T: a few groups of rows, each row roughly a mix of its group's hidden directions; some rows fit no group:
T (112 x 11):
[[ 26 -63 -29  -3  24  -8  51 -19  -5 -23  10]
 [ 31 -42  12  32 -15  31  27  19 -20   6 -56]
 [  9 -15  52  34 -43  37 -29  12  18 -31 -11]
 [ 20 -62  -1  18  25  15  47  33 -13  -7 -30]
 [ 18  73  11 -10 -15 -24 -52  11  -5   8 -10]
 [ 55  30 -15 -36  31  -8  33   0  34  30 -10]
 [ 61  62   7   4  15  23 -10  16  20  23 -11]
 [  4  11  -6 -15  59  -7  58 -48   4   4  14]
 [ 36  78  -8 -18  29 -11  30  12  -3   3   9]
 [-51  -5  17  19 -28  -8 -48 -12   3 -40  40]
 [ 17 -50 -19 -42 -12 -31 -11  20  15 -25  49]
 [-12 -38  42  51  -9  29 -22  15 -24 -41  -7]
 [ -8  13  35  74 -19  36 -10   1 -18 -24 -11]
 [-46 -22   9  27  -6  -1  40  50 -13 -45  -4]
 [-45   5  30  24  48  10 -14 -33  27 -30  30]
 [ 41 -46  10 -13   0   9  17  58  27 -29  18]
 [-57 -66  -2 -12 -24 -20  11 -14 -14 -21   2]
 [-25  25  23  47 -42  -9 -36   3 -20 -44  15]
 [  4 -46   5  24 -34  28 -40 -50 -26  17  -9]
 [ 19  43 -14 -10  46  13  37 -12  -5  48 -33]
 [-18  22  35  26 -25  47 -25  11 -54  -6 -21]
 [ 32 -13  -5 -25 -51   9 -32  12 -62 -11  14]
 [-20  27  48  35  20  53  18  28  16 -18 -14]
 [ 35  -7 -15 -30  33  19  60  34 -19  19 -20]
 [ 33  57  30  22   2   6 -40  -4  37 -18  26]
 [ 51 -20  13 -14  24  27  50   1 -21  36 -29]
 [ 24 -29 -51 -52  -3 -35  -2  -7  16  -2  40]
 [-35  34 -10  35 -25  17  29  35 -28  18 -45]
 [-77 -26   8 -10  10 -20   4 -26 -29 -15  25]
 [ 13  62  14 -50  13 -17 -31  15  33 -16   6]
 [-27   8  42  38 -29  21 -60   0  -7 -28   5]
 [ 33 -66   2  20 -12  36  16  26 -31   4 -25]
 [ 49 -41  10 -23  -5  23  34  32  24  13 -40]
 [-18 -47 -20 -39  16 -52  24   7 -24   7  34]
 [ 36  -8  37 -19  -5 -24 -45 -27  -3 -28  49]
 [-47  43 -39   0   6 -32 -16  -1  28 -35 -30]
 [-27 -32   5   2 -28 -43 -30  -3  17 -61  21]
 [-11  62   2  43  28  20  11 -35 -22  25 -19]
 [-52   0  10  10 -53 -28 -39   0  -3 -29 -30]
 [-24  40 -26 -38 -20 -31 -33   1  -9  -5  54]
 [ -1 -52  -3  28 -61 -17 -13  19 -36  11 -17]
 [ 75  40  19 -13 -11  13 -23  27  -5 -13  18]
 [-71  11  16 -15  14  15  -4 -19 -40  29  30]
 [-64  50  -7   9  22  35  17   1 -29   9  -6]
 [ 70   3  24  -6  20  34  -7  16  -3  13  47]
 [ 34   4   5 -50  46   0  47  -7  18  33  15]
 [-14  45  30  48 -25  26 -11 -33 -15   5 -39]
 [  1  70  20  49  25  22  27   2   0 -12  -2]
 [ 25  21 -12 -25  50   5  50  -5  -1  54   0]
 [-20  -5  38  37 -16  -9 -52 -19  17 -44  30]
 [ 17  38  -3 -18 -49  -1 -24  62 -12   3  27]
 [ 28   6 -33 -49  38 -34  33  29  20   8  21]
 [-45  -1  25  49 -41 -11  -1 -33  -6   7 -42]
 [-30  -6  12  64 -24  41 -24 -10 -39  -8 -10]
 [-41  36   5  -5   2 -11 -43 -37  15 -22  52]
 [-32   8  28  38 -39  10 -60  -5   0 -33  13]
 [-22  76  12 -27  12 -27 -16 -10   7  16  32]
 [ 22 -29   4   4 -50  35 -28  29 -51  -4 -23]
 [-28  65 -11 -21 -43 -31 -16   8   6 -29  13]
 [ 41 -66  18  18 -14  23  -2  31 -19 -11 -31]
 [ 44  48   2 -17  40  19  32  -1  19  27 -33]
 [ -3  70  14  34 -17  -9 -41 -32  -9 -12  17]
 [-16 -29 -51 -11  19 -28  52  42  -9  -8  13]
 [-50 -32  -8 -39 -22 -37 -28  18 -25 -27  17]
 [  7  47 -36 -21  26 -46  21 -37  23  24  10]
 [-28 -19   2  14  49  31  53  14  19  23 -34]
 [-36  31  17  33 -16  13 -50 -15  18 -51   8]
 [  5  42   8   5 -39  38 -15   2 -17  41 -52]
 [-28 -63 -12 -23 -24 -26 -21  30 -12 -29  27]
 [-45  -2   2  35  -2  20  24 -28 -24  -1 -65]
 [-15 -48  -9  52 -40  12  -8  33   3 -23 -30]
 [-20  46  27 -10 -14  12 -63 -41   4   0  22]
 [ 44  44  19  21  51  36  23 -20  13  12  -1]
 [ -2 -16 -54 -19  -1  -6  53  43 -34  14 -12]
 [-83 -27  -1  33   4   7   3 -17 -20   0 -14]
 [-61 -63 -11   7 -11  -7  14   5 -21 -27  16]
 [ 27 -22  31  53 -21  43  19 -19 -16  17 -35]
 [ 60   9  28  44 -18  45 -29  12  -2  -9   3]
 [-51  27 -35 -35  28  -6   9  18 -27  -5  45]
 [-20 -70  -9  12 -25  22   1  12 -54  -5   0]
 [-17  24 -33 -56  11 -52 -18 -19   4  13  31]
 [-23  30 -27 -14  33 -13  39 -26  -6  47 -41]
 [ -6   3 -12 -38 -32  -1 -56  36 -35  -8  37]
 [ -7 -44 -32  13  37 -27  52   4  38 -13   3]
 [  7  19  20  44 -40  -7 -44   9  -8 -37 -43]
 [ 50 -21 -21 -24  39  27  42  16 -13  34  15]
 [-50 -27  -7  12 -36 -31 -15 -27  -4 -40  38]
 [ 68 -38  -6  21 -28 -10 -15  40 -23  -1   8]
 [-15  24  43  39 -21  43 -22  17 -19  11 -45]
 [ 51  36  30  20 -26  41 -42  18  14  -3  -3]
 [-63 -30 -22 -26 -24 -50 -11   1  -6 -19  13]
 [ 32 -73  -7 -26  -1 -11  26   3  21 -20  31]
 [-33  41  14  44 -48  26 -22   3 -13   7 -36]
 [-43  40  -5   4 -45  16 -55 -14 -19 -11  21]
 [  9  -1  33  58 -28  40  -5  -1 -12   3 -50]
 [ 25  18 -16 -38  -7 -29 -54 -38  11  15  38]
 [ 23 -46 -18  -1  46 -12  61 -16  21  -5  -3]
 [ 21  63   9  20  20   4  29 -18  36  25 -37]
 [ 35 -21   5 -22  -4 -41 -19 -37   7 -32  55]
 [-26  38 -13 -40  15 -16  26  -6  17  11 -65]
 [-25 -68 -24 -32 -18 -26  10   8  -1   1  41]
 [ 26  44  37  40  25  51  -1  18   0 -18  18]
 [  3  40 -21 -64  26 -16 -20  33   5  10  32]
 [-36 -43 -20 -14  47  15  30  -9 -43 -15  22]
 [ 38  10  56 -17  13  36  -9 -16  36 -41   7]
 [-51  61  19  21   7  33 -16 -34   0   8  -6]
 [ 52 -24  19  36 -40  46 -15  17 -12   2 -21]
 [ 48 -55  13 -17  34  36  24  -6 -26   1 -16]
 [-53  25   5  -4  -1 -45 -28 -21  33 -36  27]
 [ 15  86   5  -1  24  -7 -21  -9   8  29 -14]
 [-68  20  -3   8   8 -34 -36  12  -5 -26  37]
 [-50 -45 -12  -9 -17 -31  -3  14  -2 -43  41]]

which group is each row in? (one row of each group first):
[-52  39  -3  -8 -20 -50  -6 -18  34  -1 -33]	<58>
[-17  54 -17 -38  -2 -36 -28  -8  34  20  34]	<124>
[ -3  23  40  58 -29  30 -39  -3 -16 -27   2]	<21>

[ -9  78  12  10  20   1 -32 -35   8   7  23]	<21>
[-12  54 -21 -15 -40  25 -18   3  -8  47 -34]	<124>
[ 19  -7  52  43 -21  37 -13  10 -17   3 -50]	<124>
[-46  30  17  26  32  -3  -5   6  38 -32  46]	<21>
[ -2 -50  23   7  -9  24 -68  12  13 -29  15]	<124>
[ 29 -61 -23   3  -2  -2  58  -3  -1  30 -18]	<58>
[ 60  12  10 -32  38  16  33   9  -1  44  13]	<58>
[ 10  10  12 -25   2   7 -39 -69  -4 -18  46]	<124>
[  8 -47   4  26  19  39  63  18   2   1 -25]	<21>
[-50  25   8  41 -24  35  -6  33 -34  -2 -30]	<124>
[-60  30 -24  23 -45  11 -21  27 -28 -10   1]	<124>
